Small tables with named rows and columns. After each table, cells are looked up by row and column.

dis
cols = boz, razur, togi, lil
rasipib: [2938, 8712, 9259, 7111]
tupo: [5716, 1224, 8614, 6692]
retutun: [4762, 2040, 7777, 7043]
zeneb: [5479, 7281, 1917, 1400]
kogoti: [2796, 4879, 8307, 6163]
pez: [7041, 1084, 4319, 1118]

retutun, lil: 7043
pez, boz: 7041
rasipib, togi: 9259
kogoti, razur: 4879
zeneb, togi: 1917
kogoti, togi: 8307
pez, togi: 4319
pez, lil: 1118

Table digi
columns: nit, garir, poduguz, fod
ridu: [1961, 667, 195, -174]
tuz: [1853, -1248, 215, 85]
nidu: [-3592, -5472, 119, 1407]
buni: [-2915, 2794, 37, 257]
ramigun: [1318, 6611, 105, -838]
fama: [-4317, 244, 30, 783]
vibibe: [116, 1190, 138, 25]
mikoz: [736, -1112, 183, 229]
demusu: [5188, -3041, 327, -166]
fev: [-3708, -3251, 89, 1141]
lunodug: [-166, 384, 141, 168]
faf: [1314, 1049, 172, -129]
fanir: [3563, -3893, 294, 176]

poduguz of faf is 172
garir of ridu is 667
garir of fama is 244
fod of ramigun is -838
poduguz of ramigun is 105
garir of ramigun is 6611
garir of mikoz is -1112
fod of demusu is -166
garir of faf is 1049
poduguz of nidu is 119

teb:
,reb,sov,gapefu,vub,mozamu,riged,banoti,liloro,piv,nup
meresip,189,112,54,152,48,173,127,47,119,108
ralo,51,189,64,181,162,145,50,115,156,133
zus,65,29,180,168,49,26,86,59,106,112
miv,129,97,154,56,182,124,121,63,4,130
metote,84,156,222,152,98,82,74,188,165,131
zir,174,154,63,40,122,35,94,120,156,181
kosum,61,93,20,95,81,121,83,199,54,81
loladus,141,208,181,34,55,103,181,139,49,76
zag,71,118,156,53,165,159,179,107,215,172

metote, liloro => 188
miv, mozamu => 182
zag, gapefu => 156
zag, vub => 53
metote, piv => 165
meresip, nup => 108
zag, piv => 215
zus, reb => 65
loladus, gapefu => 181
kosum, mozamu => 81
zag, liloro => 107
loladus, reb => 141
zus, nup => 112
miv, banoti => 121
meresip, piv => 119
zus, piv => 106
zir, riged => 35
miv, liloro => 63
Which row has the largest banoti? loladus

dutenaz
|  | nifufe | mek | bozurap | nin | takud | vem |
|---|---|---|---|---|---|---|
| zut | 55 | 74 | 114 | 129 | 135 | 89 |
| mamepor | 68 | 64 | 122 | 134 | 138 | 89 |
| poniv | 64 | 102 | 95 | 161 | 181 | 91 |
| safebus | 78 | 94 | 112 | 166 | 185 | 81 |
| kifeb | 48 | 123 | 98 | 154 | 180 | 72 |
| pufupad | 68 | 111 | 91 | 172 | 197 | 90 |
| boduf | 65 | 89 | 104 | 153 | 167 | 90 |
| gaseg | 54 | 99 | 100 | 148 | 164 | 87 |
| nir | 76 | 95 | 109 | 166 | 184 | 84 |
| repaba | 48 | 109 | 103 | 144 | 165 | 77 |

mamepor, nin: 134
pufupad, nifufe: 68
kifeb, takud: 180
kifeb, nifufe: 48
poniv, mek: 102
nir, vem: 84
boduf, nin: 153
zut, takud: 135
gaseg, nifufe: 54
poniv, takud: 181
nir, nifufe: 76
mamepor, bozurap: 122
mamepor, mek: 64
boduf, bozurap: 104
gaseg, vem: 87

mekipur =
cols = fol, nedidu, ziz, pav, sapom, rad, kif, boz, von, zilu
roro: [148, 17, 135, 171, 98, 91, 153, 149, 145, 113]
desimo: [48, 104, 212, 61, 12, 150, 38, 89, 35, 218]
voderun: [59, 165, 149, 134, 184, 234, 170, 125, 35, 122]
gatazo: [118, 126, 48, 223, 112, 203, 136, 209, 111, 110]
kitiven: [163, 103, 33, 67, 68, 128, 142, 77, 176, 118]
lesemeb: [67, 96, 162, 42, 108, 3, 216, 126, 113, 124]
kifepu: [114, 40, 137, 124, 196, 120, 156, 8, 64, 169]
tusak: [66, 162, 111, 170, 85, 135, 54, 75, 124, 72]

What is the pav of voderun in mekipur?
134
What is the fol of kitiven in mekipur?
163
What is the ziz of roro in mekipur?
135
What is the kif of kifepu in mekipur?
156
What is the rad of kifepu in mekipur?
120
What is the ziz of lesemeb in mekipur?
162
What is the kif of voderun in mekipur?
170
What is the kif of kitiven in mekipur?
142
What is the boz of tusak in mekipur?
75
What is the zilu of voderun in mekipur?
122
What is the kif of desimo in mekipur?
38
What is the boz of voderun in mekipur?
125
What is the rad of lesemeb in mekipur?
3
What is the ziz of kitiven in mekipur?
33

Table toz
cols = sigu, fot, safodu, gokimeg, fuz, ker, kez, zof, difas, dolezu
nuvunis: [5265, 6722, 4718, 6207, 7680, 4546, 4799, 4188, 2794, 4558]
lofisa: [7829, 7132, 4498, 3760, 5445, 4344, 1572, 4018, 4826, 6918]
pebeb: [5588, 3728, 3350, 6908, 6068, 4308, 6513, 6630, 4129, 5291]
fafugo: [5403, 8174, 5174, 5605, 5037, 8061, 3975, 4760, 6930, 3714]
zufe: [5890, 6973, 3094, 5936, 4337, 3125, 982, 3512, 5574, 3438]

sigu of fafugo is 5403
dolezu of pebeb is 5291
kez of zufe is 982
difas of lofisa is 4826
fot of pebeb is 3728
zof of lofisa is 4018
safodu of fafugo is 5174
ker of nuvunis is 4546
sigu of zufe is 5890
zof of zufe is 3512
fuz of pebeb is 6068
safodu of nuvunis is 4718
sigu of pebeb is 5588
ker of zufe is 3125
zof of nuvunis is 4188
fot of fafugo is 8174
gokimeg of nuvunis is 6207
difas of fafugo is 6930
safodu of zufe is 3094

